[[153 119 114 115 153 121 135]
 [140 137 127 151 140 126 141]
 [119 107 153 125 143 154 147]] Answer: 114

[[119 139 123 145 132 107 130]
 [115 109 114 108 117 145 130]] Answer: 123

[104  99 120 119 146] Answer: 120

[118 105 149 108] Answer: 149

[[122 126 135 152 138 142 155]
 [126 129 130 127 130 126 131]] Answer: 135

[[116 121 129 129]
 [150 145 123 131]
 [114 127 119 111]] Answer: 129

[130 144 123 118 100 102] Answer: 123

[137 103 126 135 142 117] Answer: 126
---
129	112	129	107
137	127	140	115
result: 129, 115

150	115	118	124	131 result: 150, 131

129	117	126	137	126	116	119
115	146	111	125	125	106	109
114	154	111	120	126	110	112
result: 129, 112

102	157	126	132	110	128	139 result: 102, 139

122	114	155	136	130	144	108 result: 122, 108

117	107	133	119	124	134	147
134	127	125	135	107	137	146
result: 117, 146

147	105	123	103	142 result: 147, 142

119	116	117	122	140	120	156
122	121	112	115	121	118	156
result: 119, 156

125	124	130	133
119	133	149	113
result: 125, 113

138	131	121	107	102 result: 138, 102
---
[[118 128 130 137 116 125 120 121 122 127]
 [130 128 129 130 134 131 129 143 129 124]
 [130 128 127 137 135 130 118 140 114 128]
 [127 129 122 136 140 130 132 129 128 131]
 [126 125 135 132 126 133 133 120 135 129]
 [129 126 128 102 117 127 130 128 140 127]
 [127 125 127 105 125 129 117 133 131 132]
 [130 125 131 117 127 133 135 100 123 126]
 [128 133 125 121 136 126 126 128 119 128]
 [126 127 133 126 135 127 124 128 117 129]
 [121 130 124 119 131 123 128 130 115 130]] -> 124

[[139 125 137 142 131 134 132 124 142 123 115 129 135 126]
 [138 127 135 142 137 140 135 128 133 131 129 139 137 128]
 [138 124 123 133 141 128 130 137 127 119 132 136 121 124]
 [134 129 133 133 125 126 129 129 138 122 117 123 130 128]
 [125 105 118 122 144 123 123 124 116 123 138 138 120 114]
 [122 134 122 125 116 126 125 127 128 121 116 117 120 128]
 [121 142 127 125 118 133 129 130 123 137 132 125 129 137]
 [124 122 139 115 123 113 123 118 132 135 131 120 136 129]] -> 128

[[119 122 133 103 121 121 117 142 142 131]
 [115 127 140 100 124 116 111 142 146 135]
 [126 118 125 116 119 128 126 137 135 127]
 [120 122 132 106 121 122 118 141 142 131]
 [123 126 131 118 126 124 122 134 135 131]
 [133 116 118 129 120 134 134 131 128 123]
 [125 128 131 120 127 126 125 131 131 129]
 [134 128 123 138 129 134 136 123 120 124]
 [123 134 136 119 130 123 122 130 131 130]
 [138 130 120 150 132 136 141 117 114 123]
 [128 129 129 131 130 127 128 126 128 129]] -> 135

[[123 132 121 130 129 131 123 142 124 120 109 124 135]
 [126 122 125 124 111 124 138 130 134 128 118 120 129]
 [138 133 141 124 100 126 125 130 139 142 123 116 135]
 [136 138 139 130 126 131 116 128 130 137 132 127 133]
 [122 119 120 126 129 125 139 126 128 122 127 129 123]
 [133 127 134 125 118 126 130 123 133 135 133 125 127]] -> 129

[[128 130 129 142 120 119 131 138 114 133 124 130 130]
 [124 136 119 135 129 133 137 136 126 107 113 128 136]
 [125 132 126 146 126 118 135 140 111 134 117 130 129]
 [133 133 124 136 118 130 121 137 134 146 134 130 134]
 [127 126 135 134 108 132 137 128 116 135 122 123 140]
 [120 135 121 134 134 122 128 129 132 134 104 132 129]
 [133 126 136 136 143 139 138 124 129 124 134 133 127]
 [136 135 120 138 139 134 123 139 137 136 143 133 126]
 [134 125 137 121 128 130 134 124 115 107 136 124 122]
 [130 134 123 122 121 136 124 127 137 138 128 122 133]] -> 136

[[ 99 154 145 121 127 104 141 129 125 117 154 154 154 103]
 [140 118 123 132 124 136 124 129 130 136 120 119 119 140]
 [126 127 129 127 125 125 128 129 128 130 128 128 128 128]
 [138 115 118 123 125 139 119 119 126 121 118 115 115 132]
 [127 136 138 130 136 128 139 141 137 136 135 137 137 130]
 [123 125 118 129 119 122 116 113 115 120 123 122 122 122]
 [110 146 147 112 139 121 145 135 136 113 151 148 148 108]
 [107 150 136 133 132 110 135 128 121 123 144 147 147 111]
 [137 111 110 137 110 128 110 114 116 134 110 110 110 139]
 [128 127 132 125 127 128 132 134 133 132 130 129 129 130]] -> 140
---
[115 135 104 122 128 123 139] 128

[[121 106 149 122]
 [150  99 128 139]] 106

[[118 142 136 141]
 [130 120 124 115]
 [120 135 107 119]] 142

[114 130 120 107 142 133] 107

[[138 111 140 130 110]
 [134 106 138 131 112]] 140

[[120 143 113 148]
 [121 137 110 138]
 [146 146 144 105]] 143

[100 123 136 133 126] 136

[[127 156  99 127 115]
 [131 121 147 150 129]
 [106 108 125 133 131]] 99

[135 152 110 119 153 152 144] 153
---
[131 120 154 130]: 131
[149 152 109 104 108 149]: 149
[124 132 120 129 149 117]: 124
[139 140 154 123 123 118 114]: 139
[145 143 141 105 121]: 145
[103 114 142 109 122 117 128]: 103
[148 130 137 155 131]: 148
---
114  120  139  150 -> 150

123  128  115  139  133  128  149
124  127  113  140  133  128  148
-> 139

151  105  110  130  127 -> 130

139  143  124  133  126  151  119 -> 133

124  144  156   99  147  114 -> 99

128  107  143  130  139  135  128
128  142  128  121  136  150  127
-> 130

123  105  142  141  116  121  140 -> 141

149  145  143   99 -> 99

141  124  117  135  106  134
131  115  147  113  139  138
-> 135

127  135  128  149  136 -> 149
---
array([[142, 131, 140, 124, 153, 123, 142],
       [133, 134, 116, 114, 132, 121, 113]]) Answer: 121

array([[151, 137, 127, 130, 109],
       [129, 121, 121, 122, 126]]) Answer: 122

array([[115, 107, 119, 137, 152],
       [123, 129, 118, 136, 114]]) Answer: 136

array([[118, 126, 120, 110, 122],
       [129, 123, 131, 102, 128]]) Answer: 102

array([[127, 102, 148, 140],
       [145, 102, 134, 138]]) Answer: 134

array([[145, 141, 120, 120, 144, 132, 144],
       [139, 130, 123, 117, 141, 151, 147]]) Answer: 151

array([[145, 142, 140, 104, 124],
       [126, 120, 128, 128, 138]]) Answer: 128
